Each path below is one point turned by a fixed rotation once a step. After each direction that follows a path, write how fast that rotation turns it, in degrees each step (0 if it stays still).
Each turn is a multiple of 5 degrees from 10 to 175, or 0.
Each row of a path follows its step; steps can be skipped.
Path 1:
step 0: [ 1.31 -0.10 -1.46 -1.05  0.39  2.29 -1.45 -0.30  0.26 -1.79 -1.76  1.13
 -2.40  0.69  2.87 -0.26 -0.54  2.48  0.22 -1.94  2.62  0.36 -0.67 -2.43
 -0.31  1.32 -1.07 -1.28  1.04  2.16 -0.04  0.54  0.14  0.09 -3.17 -0.05]
step 1: [ 0.09 -0.02  0.06 -0.35  1.34 -0.99 -1.28 -0.09 -0.36  2.47 -2.59  2.36
 -0.40  1.27  3.18 -1.64 -0.22 -2.18 -0.03 -1.48  0.31  3.14  0.26 -0.01
  1.30  1.44 -0.57 -0.83 -1.78 -0.11  2.09 -0.21 -0.31 -0.11  3.30 -0.32]
step 2: [ 1.48 -3.54 -3.46  0.42  1.13  0.13 -1.51 -1.90 -0.19  0.44  0.68  0.80
 -2.45 -1.43 -0.51  0.54 -1.14 -0.04 -0.81  1.22  0.02 -1.02  1.48  1.48
  1.53  1.35 -0.81 -1.25 -1.58 -0.54  0.38  3.10 -1.98 -0.12 -0.32  1.65]
step 3: [-0.07 -0.77  1.22  0.28  0.66  1.08 -0.47 -1.56 -0.95 -0.44 -0.42 -1.22
 -1.04  1.30  2.10 -0.93  1.24  3.06  0.65 -1.59  1.08  0.66  0.53 -2.28
 -1.13  1.38 -1.09 -5.50  1.30  0.44 -0.88  0.31 -0.47 -0.04  0.21  1.62]
step 4: [-0.86  0.79 -0.19 -3.60  1.20  0.66  0.52 -1.60  1.59  2.03 -2.75  0.67
 -2.72 -1.41  2.44  0.23  0.28 -1.66  0.71  0.46 -1.01  0.21 -1.19 -1.61
  1.59  1.54 -1.47 -0.17 -0.86  1.10  2.24  1.20  0.87 -0.22  2.04 -0.27]
step 5: [ 2.58 -1.53 -3.65 -0.33  1.63  1.64 -0.03 -0.09 -1.84  0.68  1.24  0.45
 -2.26  0.49 -1.34  0.06 -1.01 -0.28 -0.28 -0.21  0.44  2.68  1.91 -0.88
  0.96  3.46  0.88 -0.23 -1.24  2.26 -0.09 -0.52 -1.59 -0.60 -0.09  1.29]
step 6: [-0.28 -3.51  0.44 -1.59  2.21 -1.19  0.71 -2.39 -0.97  1.18 -2.22  0.07
  0.69  0.67  0.61 -2.22 -0.12  1.37  0.46  0.17  0.95  1.35  2.13  0.91
 -1.85  0.11  0.30 -3.66  1.48 -0.45  0.56  1.17  1.94  0.11  0.51  1.54]
step 7: [ 0.20 -2.50 -0.06 -2.01 -2.27  1.07 -0.21 -1.64  1.32  2.67 -1.46  0.16
 -3.68 -0.80  0.08 -0.37 -0.24  1.83  1.70 -1.85 -1.66 -1.77 -0.65 -2.04
  1.06  2.15 -2.16  0.53 -1.12 -0.35  0.29  0.99  0.75 -0.85  0.09 -0.35]
step 8: [-0.93 -2.35 -0.05  0.43  2.77  1.20 -0.56  0.49 -0.40 -0.16 -0.38 -0.08
 -1.64 -1.07  0.35  0.51 -0.50  0.10  1.27 -0.05  1.70  1.62 -0.05 -0.97
  0.89  3.18  1.80 -1.78 -1.36  3.35 -0.61 -3.47 -1.11 -0.02  2.12 -0.50]
step 9: [ 1.15 -2.71 -2.23 -2.71  2.59  0.24 -1.95 -1.49 -0.23  0.47 -2.20  1.17
 -0.14 -0.24  1.04 -0.78 -0.96  0.43 -2.74  0.72  1.96  0.47  0.17 -0.01
 -1.23  0.71 -0.67 -0.24  1.35  0.36  2.49  0.62  3.28  0.03 -1.60 -0.52]
Directions:
[-0.14  0.70 -0.16 -0.97  0.37  0.11  0.02  0.01  0.04 -0.85  0.55  0.50
 -0.03  0.30 -0.14  0.45 -0.06 -0.53 -0.14  0.23  0.39 -0.59 -0.64 -1.16
 -0.34  0.30 -0.02 -0.31  0.05  0.91  0.55 -0.48  0.13 -0.03  0.30 -0.81] | 85
[-0.42  0.20 -0.08  0.00 -0.55  0.80  0.22  0.44  0.49 -1.03 -0.74 -0.95
 -0.76  0.00 -0.33 -0.20  0.71  0.22  1.03 -0.46  0.36 -0.53 -0.01  0.00
  0.26 -0.36 -0.01 -0.48 -0.45 -0.33  0.34  0.05  0.42  0.15  0.23  0.09] | 95
[ 0.66 -0.47 -0.51  0.49  0.54 -0.73 -0.58 -0.18 -0.61 -0.46 -0.05 -0.57
 -0.40  0.09 -0.77  0.32  0.81  0.30 -0.48  0.86 -0.09 -0.16  0.27  0.15
 -0.54 -0.44  0.24 -0.41  0.20 -0.16  1.05 -0.50 -0.07 -0.17 -0.35  0.17] | 110
[ 0.26  0.69  0.51  0.84  0.49 -0.26  0.35  0.00 -1.01 -0.18 -0.53  0.11
  0.47  0.19  0.13 -0.63  0.30  0.50  0.06 -0.69 -0.32 -0.25  0.19  0.24
 -0.23  0.25  0.43 -0.65 -0.67  1.14 -0.45 -0.45 -0.07  0.52  0.19 -0.19] | 145
[-0.98 -0.62  0.15 -0.36  0.43 -0.90  0.59  0.46  0.10 -0.11 -0.56  0.05
  0.09 -0.06  0.71  0.08 -0.19 -0.55  0.86  1.00 -0.10 -0.09 -0.17  0.73
 -0.03 -0.49  0.21 -0.38  0.46  0.51  0.21  0.01 -0.58  0.55  0.30  0.09] | 155
[ 0.13  0.46  0.14 -0.02 -0.37 -0.02  0.01 -0.91  0.91 -0.16  0.34 -0.11
 -0.76  0.59 -0.25  0.12 -0.62  0.52  0.01  0.66  0.25 -0.04  0.72  0.57
  0.66  0.29  0.87 -0.09 -0.27  0.21 -0.26 -0.39 -0.84  0.41 -0.42 -0.62] | 130
[-0.40  0.46  0.68 -0.32  0.24 -0.22  0.17 -0.02  0.05  1.15  0.00 -0.29
 -0.11  0.59  0.17  0.09 -0.35  0.39  0.02 -0.75  0.12 -0.21  0.27 -0.41
 -0.12 -0.68 -0.62  0.21 -0.26 -0.13  1.44 -0.34 -0.25  0.65 -0.71  0.23] | 120
Path 2:
step 0: [-0.38 -0.49  0.59  0.54 -0.86 -1.53  1.62  1.54  0.96  1.78 -0.44 -0.31
 -0.92 -1.91  0.96  1.95 -1.90  1.29  0.13 -1.20  0.53 -1.21 -0.08 -1.40
 -0.34 -1.07  2.36 -2.25  0.51  0.13 -1.27  1.45  0.73 -0.11  1.51 -0.76]
step 1: [ 0.45 -1.18  0.69  1.28  0.97 -0.70 -1.41 -2.51  0.06 -0.70 -1.02 -0.35
  0.75  1.69  0.53 -1.42  0.26 -0.38 -0.35 -1.26  1.45  0.62 -0.72 -0.59
  0.94 -0.32 -0.80  0.19 -1.75  0.79  1.69 -1.63  0.01 -2.28  0.65  3.27]
step 2: [ 1.15 -0.78 -0.76 -1.37 -1.81  2.78 -0.40 -0.17  0.02  1.22  1.83 -0.52
 -0.88 -1.45  0.42 -2.29  1.80 -0.86  0.31  1.35  0.13 -0.45  1.23  1.91
 -1.07 -0.82 -0.49  1.53  1.54  0.94 -0.60  0.31  0.49 -0.44 -0.30 -1.87]
step 3: [-0.46  0.01  0.19  0.80  1.79 -1.14  0.66  1.23 -1.59 -0.27  0.50  0.28
  0.31 -2.08  1.41  1.81 -0.02  1.28  0.27  0.23 -1.24  0.06 -0.67 -1.11
  1.03  2.27  2.39  0.04 -0.15  0.85 -0.50  1.02 -1.27  1.47 -2.57  1.27]
step 4: [-1.16  0.69  0.14 -1.05 -0.88 -0.19  0.97 -0.76  0.71  0.71 -0.84 -1.02
 -1.81  1.77 -0.98  1.74 -1.47 -1.25 -1.57  0.20 -0.23 -0.83 -0.67 -0.67
  1.62 -3.13 -0.91 -0.83 -1.93  1.53  0.87  0.34  0.70 -1.23  0.85  0.86]
step 5: [ 0.03 -0.76 -1.40  0.38  0.77 -0.09 -2.03  1.02  2.91  0.19  0.43 -1.34
  0.91 -2.09 -0.08 -1.80  0.59 -1.10  0.14 -1.39  1.14  0.03  0.64  0.99
 -2.89  1.29 -0.98  1.28  0.27 -0.34  1.34 -0.29 -0.66 -0.33  1.72  1.21]
step 6: [ 2.51  0.45  0.12  0.09 -1.24  0.68  2.02  1.01 -1.57  0.05  1.70  0.88
 -1.72 -0.64  2.26 -0.23  0.99  0.93  0.31  0.22  0.48  1.44 -0.66 -0.04
  1.08  1.63  0.17 -0.88 -0.38 -0.99 -2.44 -0.57  1.61 -1.52 -1.24  0.30]
step 7: [-0.50 -1.04  0.71  1.05  0.69  0.06 -1.71 -0.95 -1.22 -0.50 -0.85  1.14
 -1.29  0.55 -0.47  0.39 -2.25  0.78 -0.94  2.56 -1.48 -1.92  1.50 -2.50
 -0.37 -0.05  0.89  0.87 -1.16  2.04  1.58  0.72 -0.55 -0.24 -0.39 -0.61]
step 8: [-0.99  0.37 -1.29 -1.46 -0.11  0.18  1.67  0.76  2.21  1.09  0.54 -1.80
  1.55  0.20 -1.29  0.26  2.65  0.16 -1.63 -2.50  1.19 -1.46  0.94 -0.20
  0.48 -0.95  0.14 -0.61  0.44  1.44 -0.21 -1.03 -2.27 -0.57  0.03 -0.04]
step 9: [ 1.03  0.35 -1.09  1.58 -0.24 -0.47  0.08  1.25 -1.29 -0.85  1.38 -0.33
  1.17 -0.78  1.88 -1.19 -1.80 -2.56  0.58  0.10 -1.22  2.38 -1.15  0.23
 -0.41  0.74 -0.65 -0.66  1.50  1.44 -0.41  0.20  1.72  0.39  1.55  1.90]
Directions:
[ 0.06 -0.75 -0.27  0.08 -0.36 -0.45 -0.18  0.59 -1.12  1.05 -0.48 -0.50
 -0.05  0.26 -0.29 -0.52 -0.04  0.59  0.21 -0.26  0.31 -0.25 -0.45 -0.09
 -0.24  0.62  0.04  0.42 -0.62 -0.44  0.34 -0.52  0.58 -0.65  0.33 -0.60] | 70
[ 0.78  0.20 -0.38  0.62 -0.05  0.23  1.01  0.11  0.23  0.33 -0.70  0.52
  0.53 -0.69  0.25  0.26 -0.55  0.76  0.47  1.04 -0.06 -0.16 -0.56 -0.07
 -0.08 -0.12  0.02 -0.08 -0.62  0.33 -0.31 -0.34  0.43  0.84 -0.12  0.14] | 110
[-0.14  0.31  0.19 -0.71 -0.25  0.47 -0.33 -0.21 -0.80 -0.40  0.51  0.31
 -0.32  0.74 -0.42 -0.76 -0.57 -0.02 -0.34  0.48 -0.24  0.76 -0.44 -0.30
  0.28 -0.42  0.22 -0.05 -0.63  0.36  0.27 -0.58  0.69  0.57  0.47  0.87] | 135
[ 0.36 -0.81 -0.07 -0.03  0.50  0.61  0.70  0.95  0.63 -0.58 -0.21  0.31
  0.16  0.75 -0.14 -0.39  0.51 -0.35 -0.10  0.01  0.11 -0.38  0.32  1.11
  0.19 -0.10  0.63  0.20 -0.38  0.16  1.09  0.05  0.19  0.11  0.24 -0.08] | 115
[-0.06 -0.89  0.04 -0.60 -0.86 -1.19 -0.15 -0.02  0.28 -0.06 -0.66 -0.13
 -0.19 -0.39  0.36 -0.46 -0.17 -0.11 -0.94  1.15 -0.19  0.44  0.53  0.26
 -0.44 -0.15 -0.04 -0.37  0.43  0.01  0.34  0.12 -0.03  0.50 -0.01 -0.32] | 145
[ 0.25  0.29 -1.16  0.50  0.21 -0.58 -1.24  0.12 -0.40 -0.62 -0.83  0.67
  0.28 -0.12 -0.17  0.04  0.25 -0.22  0.35  0.08 -0.06  0.03 -0.11 -0.21
 -0.10  0.47  0.36  0.18  0.22 -0.05  0.81 -0.01 -0.46  0.01 -0.36  1.00] | 175
[ 0.19 -0.93  0.00  0.48  0.22  0.40 -0.40  0.80 -0.35 -0.31 -0.30  0.23
 -0.24  0.10  0.45  0.02 -1.02 -0.51 -0.66 -0.30  0.07  0.18 -0.62 -0.15
  0.45 -0.38  0.66 -0.39 -0.10 -0.70 -1.12  0.31 -0.39  0.03 -0.51 -0.13] | 115
Path 3:
step 0: [-1.30  1.22  1.31  1.94  2.05  0.23 -1.53  0.01  0.16  1.26 -0.52  0.26
  0.24 -0.35 -0.91  2.11 -2.29 -0.13  2.15  0.39 -1.25 -2.67  0.54  0.52
 -0.41 -0.26 -0.86 -2.05 -0.41 -1.15  0.72 -0.42 -0.88 -1.12  0.26  0.52]
step 1: [-2.00  1.06  2.20 -0.71  1.12  0.64  0.32  1.11 -0.22 -0.63  0.12 -1.19
 -0.87 -0.01 -0.15  0.34 -0.43  3.82  1.68  0.46 -0.40 -0.41  1.05  1.31
 -0.92  0.67  1.16 -0.82  0.58 -0.71  0.21  0.89 -1.73  0.68 -2.16 -0.76]
step 2: [ 0.86  1.41  1.65  1.07  0.25  0.00  2.06 -0.44 -2.22  1.40  0.97 -1.69
  1.03  1.26  1.95 -0.23 -2.91  1.22  0.18  0.94 -0.36 -1.78  0.85  0.19
 -0.65 -0.86  0.96 -0.89  1.35  0.88  1.07  0.01 -1.06  1.00  0.58  0.09]
step 3: [ 1.35 -0.97  0.96  0.42  1.65 -2.09  0.10 -0.14 -2.72  0.03  0.14 -1.40
  0.80  2.58 -1.69  0.46  0.10  1.48  0.13 -0.77 -0.78  1.50  1.34  0.64
 -0.09 -0.73  1.59 -0.04 -0.86 -0.28  2.06  1.08 -0.78  0.22 -1.50  0.94]
step 4: [ 0.29  0.21  1.91  0.39 -0.19  0.78 -1.33  1.02 -1.64  1.14 -1.05  0.16
  0.41  0.71  1.40  0.40 -2.05  0.02  0.50 -1.04 -1.44  0.67 -0.46  0.65
  0.89  0.11  1.90 -0.49 -3.19  1.44  1.72  0.55 -1.24 -1.51  1.87  0.12]
step 5: [ 0.12  0.67  1.79  0.44 -1.86  0.07 -0.25  1.85  0.27 -1.21  0.08  0.16
 -1.09  0.20 -1.11  0.29  0.54  1.45  0.63 -0.68  0.35  1.13  1.66 -0.53
 -0.61 -1.97  0.69 -3.38 -1.23  0.84  3.11  0.35  0.66 -0.90 -0.32 -0.07]
step 6: [-1.12  2.39 -0.01 -0.63  1.41  1.52  0.76 -0.03  0.24  1.64 -0.22 -2.66
 -0.91  0.64  1.24  1.47  0.66  0.43  0.60 -1.21  0.31 -0.01  0.83 -1.72
  0.56 -1.21 -0.46 -0.29 -0.10  2.62  2.58 -0.14 -0.03 -1.05  1.20  0.17]
step 7: [ 2.12 -0.84 -1.88 -1.18  0.79  0.15  0.85  0.06  1.16  2.14 -0.75 -1.24
  0.16 -0.43 -0.33  0.32 -0.45  2.08  0.82 -0.30 -0.91 -0.44  1.27 -2.07
 -0.55  0.14  0.18 -2.07 -0.62 -0.58  2.14  2.18  0.43 -0.90 -1.70  0.20]
step 8: [-0.74 -1.06 -0.18  0.19  2.50 -0.54 -1.93  0.22 -1.33  1.31  0.87 -0.15
 -1.41  0.54  2.35  1.41  0.33 -0.54  1.95  0.99  0.47 -2.81  0.16 -1.30
 -0.54  0.37  0.96 -1.20 -1.40  0.76  0.89  1.62 -0.14 -1.11 -0.66 -0.40]
step 9: [ 0.06 -0.52  1.17 -0.59 -0.20  0.33  1.04  1.98  0.44 -0.03 -0.11  0.04
 -0.10 -0.37  1.06  1.37  0.71  2.32  0.22 -0.15  1.13 -2.46  1.04  0.96
 -1.14 -1.14  3.49  0.57 -0.42 -1.00  0.11  1.61  0.78 -1.98 -0.99  0.71]
Directions:
[-0.24 -0.08  0.08 -0.44  0.33 -0.86  0.73  0.11  0.14 -1.04  0.61 -0.82
  0.17 -0.31 -0.10 -0.41 -0.07  0.00  0.36  0.49 -0.57 -0.90 -0.84  0.45
 -0.01 -0.35 -0.10 -0.03 -0.22 -0.41 -0.29  0.26 -0.79 -0.35  0.37  0.60] | 40
[ 0.65 -0.21  0.09 -0.63 -0.56  1.08  0.72  0.36  0.81  0.34 -0.76 -0.11
  0.15 -0.11  0.74 -0.48 -0.68  0.81 -0.10 -0.18 -0.56  0.02 -0.40  0.18
  0.43  0.52  0.63  0.36 -0.17  0.16 -0.50 -0.03 -0.16 -0.07  0.22  0.17] | 140
[-0.27 -1.07 -0.32  0.45 -0.51  0.04 -0.97 -0.67 -0.26  0.25 -0.92 -0.37
  0.26  0.58  0.31 -0.56  0.62 -0.22 -0.23 -0.03 -0.55 -0.62 -0.40  0.38
  0.35  0.33  0.06 -0.29  0.20 -0.62  0.71  0.08 -0.25 -0.56 -0.20  0.15] | 85
[ 1.28  0.22 -1.29 -0.13  0.77 -0.09  0.01 -0.26 -0.60  0.06 -0.33 -0.75
  0.77  0.32 -0.22 -0.08 -0.04 -0.07  0.10 -0.22 -0.68  0.18  0.30 -0.09
  0.16 -0.16 -0.65  0.35  0.31  0.42 -0.13  0.33  0.45  0.50  0.09  0.58] | 90
[-0.47  0.22  0.08 -0.11  0.35  0.18 -0.40 -0.29  0.09  0.88  0.24  0.13
 -0.45 -0.08  0.16 -0.48 -0.27  0.04 -0.01  1.04 -0.40 -0.75  1.09  0.51
 -0.18 -0.32  0.26  0.42  0.24 -0.14 -0.92  0.29  0.28  0.03 -1.02  0.67] | 45
